Rotation paths and how fast each direction turns (degrees each step)
Each turn is a multiple of 5 degrees from 10 to 175, or 0.
Each row of a path follows its step; steps can be skipped.

step 0: [-28,-25,-8,-2,-32,-24,-42,9,-40,-19,-5,12,-33,-10,12,-25,-7,-6,-10,-13,-17,8,4,2,-3,-6,19,-10,0,-12,27,-38,-24,6,41,-2,-5,9,-1,-1,39,-12,-12,-31,9,-32,-21,1,2,5,1,-6,7,23,-3,4]
step 1: [32,5,-18,-1,11,-31,-35,-12,-37,-19,-1,38,-16,-20,-29,-4,3,8,13,-20,41,29,29,28,-3,10,-3,-11,1,-22,6,-15,-17,-5,14,-24,-5,17,-6,-4,20,-10,22,23,-1,17,4,-28,-23,-24,-1,-13,-4,20,4,3]
step 2: [-12,-9,-5,43,27,-22,-26,-22,-31,-8,-20,-2,25,-17,-31,23,26,4,-10,-12,-2,38,-4,5,-16,0,13,40,-5,5,-19,-9,46,16,25,-4,21,8,11,-24,11,-24,4,7,4,-2,-21,0,-17,2,-1,1,1,7,-12,-11]
step 3: [-41,2,-5,10,-7,-33,-34,-16,-29,7,14,8,20,-13,5,-3,-25,-1,19,-15,-22,23,-14,10,17,48,2,-30,-1,45,0,-6,10,9,7,-16,0,-3,16,-27,13,-17,-11,-6,-36,-25,-9,-21,15,-4,-9,17,-27,-4,-3,-9]
step 4: [-10,4,19,-15,16,-12,-24,-58,-15,5,11,-12,12,-7,-16,-13,15,-6,46,2,7,-4,-8,0,-11,33,12,-1,2,21,5,-16,-14,3,-16,-21,-9,42,-1,28,28,21,-3,36,2,-10,-19,-12,-13,-9,18,-24,-18,3,8,-22]
step 5: [-12,-33,20,16,30,11,-9,-22,0,-15,16,7,17,-9,-31,-8,20,-31,-6,-14,-10,33,18,-23,-4,7,30,31,23,21,33,-21,2,8,3,-24,20,10,-26,14,-2,5,-13,-21,19,-9,-11,-5,32,-41,2,13,-4,-8,9,-10]
step 6: [-32,-2,7,-30,-1,5,-49,-8,8,-3,13,25,-17,-33,-20,17,-18,-8,7,0,0,-3,11,-3,24,3,32,18,31,11,-17,4,-19,-23,24,-22,4,1,-37,-18,4,-12,-9,-22,-35,-20,7,28,6,-18,-3,5,-19,22,0,-16]
step 7: [-12,-12,-13,9,-1,-11,-48,5,-9,-11,25,12,17,-4,-11,-4,-7,2,18,-15,-8,-13,11,16,2,-5,38,10,23,-9,-5,-3,0,16,39,1,-23,45,-16,28,0,-12,-13,40,-13,35,25,10,2,10,43,-12,18,2,4,-11]
step 8: [-10,-65,14,19,-6,-27,-4,-8,-30,-31,-3,-5,-14,6,-14,-47,3,-1,-12,-12,15,18,4,-8,0,-28,23,-13,2,30,3,-3,10,14,37,5,21,20,-6,9,27,-31,-1,4,-22,-8,0,15,-9,-4,-7,17,19,16,24,-1]
step 9: [-10,-4,-3,4,16,-40,-41,15,-56,-9,17,12,-25,-20,4,14,-7,11,16,16,18,20,-14,14,-12,3,-13,-10,16,-8,23,6,-26,6,18,-17,21,-11,-19,4,42,-3,-8,-14,-27,22,-35,9,-1,-14,-23,-15,0,18,2,5]
step 10: [8,22,-6,13,28,-36,-20,-26,-30,5,-2,20,23,-16,-6,12,19,-2,-14,-6,-4,20,13,-8,-2,17,20,4,-21,-22,12,-9,19,17,25,-2,5,21,-15,-12,34,-21,-26,35,15,7,32,-9,-2,-13,-18,-42,-21,29,5,7]
Directions:
[-8,0,3,7,-4,-1,2,7,-10,1,7,-1,-1,-2,-4,4,-2,-6,0,5,2,-4,0,0,-2,-1,-2,-3,2,-1,-6,-7,3,5,-11,2,2,-3,-3,-15,-6,1,-2,-10,-1,-2,-5,11,4,-2,2,-5,2,6,10,-6] : 115
[9,2,-1,-1,8,-1,-2,1,-2,-14,2,-3,1,-5,-4,-3,4,4,4,-6,-1,-10,-5,-6,5,3,-4,5,4,-1,-2,6,0,10,2,-4,-3,2,7,-5,-4,5,-6,3,8,1,6,1,-1,2,-5,-10,6,-3,1,-8] : 130
[-1,-3,0,1,2,11,10,6,-3,-3,4,2,-1,-4,1,-12,1,-4,-4,-9,2,0,-1,0,9,4,4,-11,-2,1,4,2,-4,-6,-3,-11,7,-2,1,-8,3,-6,1,-2,-6,-1,6,-2,-6,4,0,2,-5,6,-6,-6] : 140
[2,9,-6,1,3,2,9,-2,-2,5,-4,2,3,-5,-10,14,-5,1,3,0,-5,3,-5,-8,8,-2,7,-5,-3,-6,-3,1,0,4,10,-4,-4,0,-9,-5,-1,0,1,2,2,1,1,1,-2,-3,1,12,7,1,-1,0] : 85
[-10,-2,-1,0,4,-2,0,7,1,8,-1,3,13,-4,2,-2,3,-8,3,8,10,-5,3,-6,-8,-2,-1,-2,5,-6,-7,-2,0,2,-2,-8,0,6,-4,0,0,1,3,9,6,7,3,-8,-9,3,-1,-5,2,-2,-4,1] : 130
[-3,-3,8,-3,-15,2,6,-3,5,3,6,5,5,-9,-3,-2,-7,7,-1,-3,-6,-11,-3,8,1,0,5,-3,-3,-1,4,-2,9,8,4,1,-4,2,1,-1,5,3,3,2,0,-2,-2,-8,2,0,2,-10,3,4,0,6] : 100
